The rows below fall into families. The same turns and mirrors carry the whole set onto itself and the rows of a family onto each other. For each named row, which other rows are in its family? Write them in the order they are listed.
These 40 rows form 5 families of 8 rows each.
q979: [ 1.92 -0.30 -3.29 -1.35 -0.50  0.85  2.06 -0.40 -0.87 -0.32 -0.90 -1.11]
q845: [-0.05 -0.37 -1.72 -2.41 -1.14  0.52  2.38 -1.51 -1.17 -1.81 -2.47 -2.53]
q380: [-0.44 -0.39 -1.90 -2.85 -1.22  0.05  2.40 -1.12 -1.12 -1.92 -2.18 -1.72]
q930: [-0.74  1.53 -1.72 -1.96  0.49 -0.05  2.00  1.11 -1.07  0.07 -1.70 -3.75]
q677: [-0.23  1.57 -1.91 -2.00 -0.24  0.68 -0.02 -1.22 -0.56 -0.50 -0.21 -2.89]
q394: [-0.41 -0.17 -2.07 -0.63  1.28 -0.08  1.66 -2.44 -0.06 -1.37 -1.64  0.42]
q671: [-0.79  0.95 -2.23 -1.56 -0.23  1.13 -0.27 -1.42  0.26 -0.89 -0.35 -2.35]
q589: [ 1.75  0.54 -2.99 -1.67  0.02  1.08  2.32  0.00 -0.21  0.10 -0.62 -0.71]
q265: [-0.60 -0.65 -1.29 -2.40 -1.30 -0.27  2.64 -1.28 -0.68 -2.17 -1.81 -2.48]
q66: [-0.33 -0.14 -1.41 -0.90  0.94 -1.41  4.50  0.13 -0.81 -1.25 -1.36 -1.82]
q644: [ 0.25 -0.59 -2.01 -0.65  0.67 -0.33  2.14 -2.66  0.03 -1.68 -0.57  0.10]
q740: [-0.20  1.36 -1.86 -1.17 -0.69 -0.20  1.83  0.83 -0.67  0.23 -2.11 -3.51]
q691: [-1.34  0.67 -0.94 -0.66  1.42 -1.27  2.25 -1.23  0.43 -2.22 -1.72 -3.20]
q889: [-0.33  1.93 -1.52 -0.79  2.17 -0.60  1.14  0.54  0.33  0.14 -0.47 -0.99]
q37: [ 0.11  1.35 -1.69  0.28  2.19 -0.31  1.51 -0.53 -0.13  0.49 -0.16 -2.20]
q567: [ 0.97  0.32 -2.75 -1.99 -0.25  0.66  1.84 -0.08 -1.57  0.79 -0.61 -0.32]
q620: [-0.38  0.09 -1.69 -0.40  0.89 -1.48  4.39  0.14 -1.54 -1.03 -1.89 -1.65]
q234: [-2.19  1.33 -0.23 -0.97  1.57 -1.27  1.76 -1.14 -0.30 -1.25 -1.25 -2.66]
q53: [ 1.36 -0.35 -2.70 -1.37  0.00  0.81  1.97  1.01 -0.93  0.20 -1.11 -0.68]
q107: [ 0.04  1.20 -2.27 -1.69  0.05  0.95 -0.60 -1.65 -0.40 -0.25 -1.07 -2.10]
q450: [-1.58  1.18 -1.04 -1.36  1.09 -1.31  2.05 -2.25  0.00 -1.59 -1.31 -3.25]
q874: [-0.19  1.37 -1.87 -1.02 -0.05 -0.21  2.24  1.58 -1.36 -0.60 -1.90 -3.45]
q575: [ 0.11  1.08 -1.78 -2.02 -0.12 -0.50  2.17  0.74 -1.03 -0.26 -0.91 -4.12]
q667: [-0.41  1.31 -2.11 -0.37  2.40 -1.06  1.70 -0.07  0.11  0.30  0.08 -1.25]
q617: [-0.55  0.80 -1.27 -2.25  0.25  0.60  0.14 -1.85  0.50  0.15 -1.08 -2.46]
q505: [-0.32 -0.54 -1.64 -1.40  1.68 -0.32  2.12 -2.51 -0.52 -1.67 -0.22 -0.10]
q27: [ 0.22  0.21 -2.55 -0.47  0.79 -1.45  3.97  0.30 -1.36 -1.65 -1.16 -1.20]
q250: [-0.23  0.80 -1.94 -2.12  0.26  0.79 -0.53 -1.44  0.45 -0.35 -0.57 -2.33]
q988: [-2.04  0.73 -0.69 -0.96  0.97 -1.60  1.66 -1.45 -0.85 -1.60 -1.71 -2.96]
q846: [ 1.35 -0.21 -2.56 -1.58  0.09  0.75  2.27  0.23 -1.21  0.81 -0.81 -0.93]
q433: [-0.09  1.52 -2.52 -0.25  2.48 -0.21  1.26 -0.25 -0.61  0.83 -0.67 -1.22]
q314: [-0.10 -0.70 -2.40 -1.68 -1.06  0.14  2.76 -2.02 -1.57 -1.59 -1.96 -2.62]
q323: [-0.02 -0.07 -1.61 -2.25 -1.77  0.23  2.45 -1.63 -1.76 -1.68 -1.65 -2.50]
q124: [-1.75  1.12 -0.98 -0.89  0.94 -1.42  1.70 -1.91  0.01 -2.15 -1.60 -2.73]
q821: [ 0.10 -0.66 -1.67 -1.00  0.86 -0.36  1.80 -2.42 -0.34 -1.31 -0.88  0.54]
q80: [-0.34 -0.40 -2.10 -1.50  1.11 -0.26  1.77 -3.18  0.34 -0.82 -0.45 -0.59]
q109: [-0.46  1.55 -2.05 -1.54  0.12 -0.14  1.96  0.97 -0.94 -0.20 -1.37 -4.13]
q841: [ 0.50  0.06 -1.55 -1.13  1.37 -1.55  4.16 -0.13 -1.27 -0.49 -1.95 -1.38]
q844: [-0.27  0.97 -2.14 -0.22  2.71 -0.83  1.61 -0.14  0.67  0.28 -0.73 -1.26]
q399: [-0.09 -0.36 -1.86 -0.78  1.67 -1.19  3.97 -0.30 -0.67 -1.04 -2.22 -0.90]

The rest of the family of q250: q845, q620, q667, q846, q124, q821, q109
The rest of the family of q399: q979, q677, q265, q234, q874, q433, q80
The rest of the family of q889: q394, q691, q567, q575, q617, q27, q314
The rest of the family of q380: q671, q589, q740, q37, q505, q988, q841

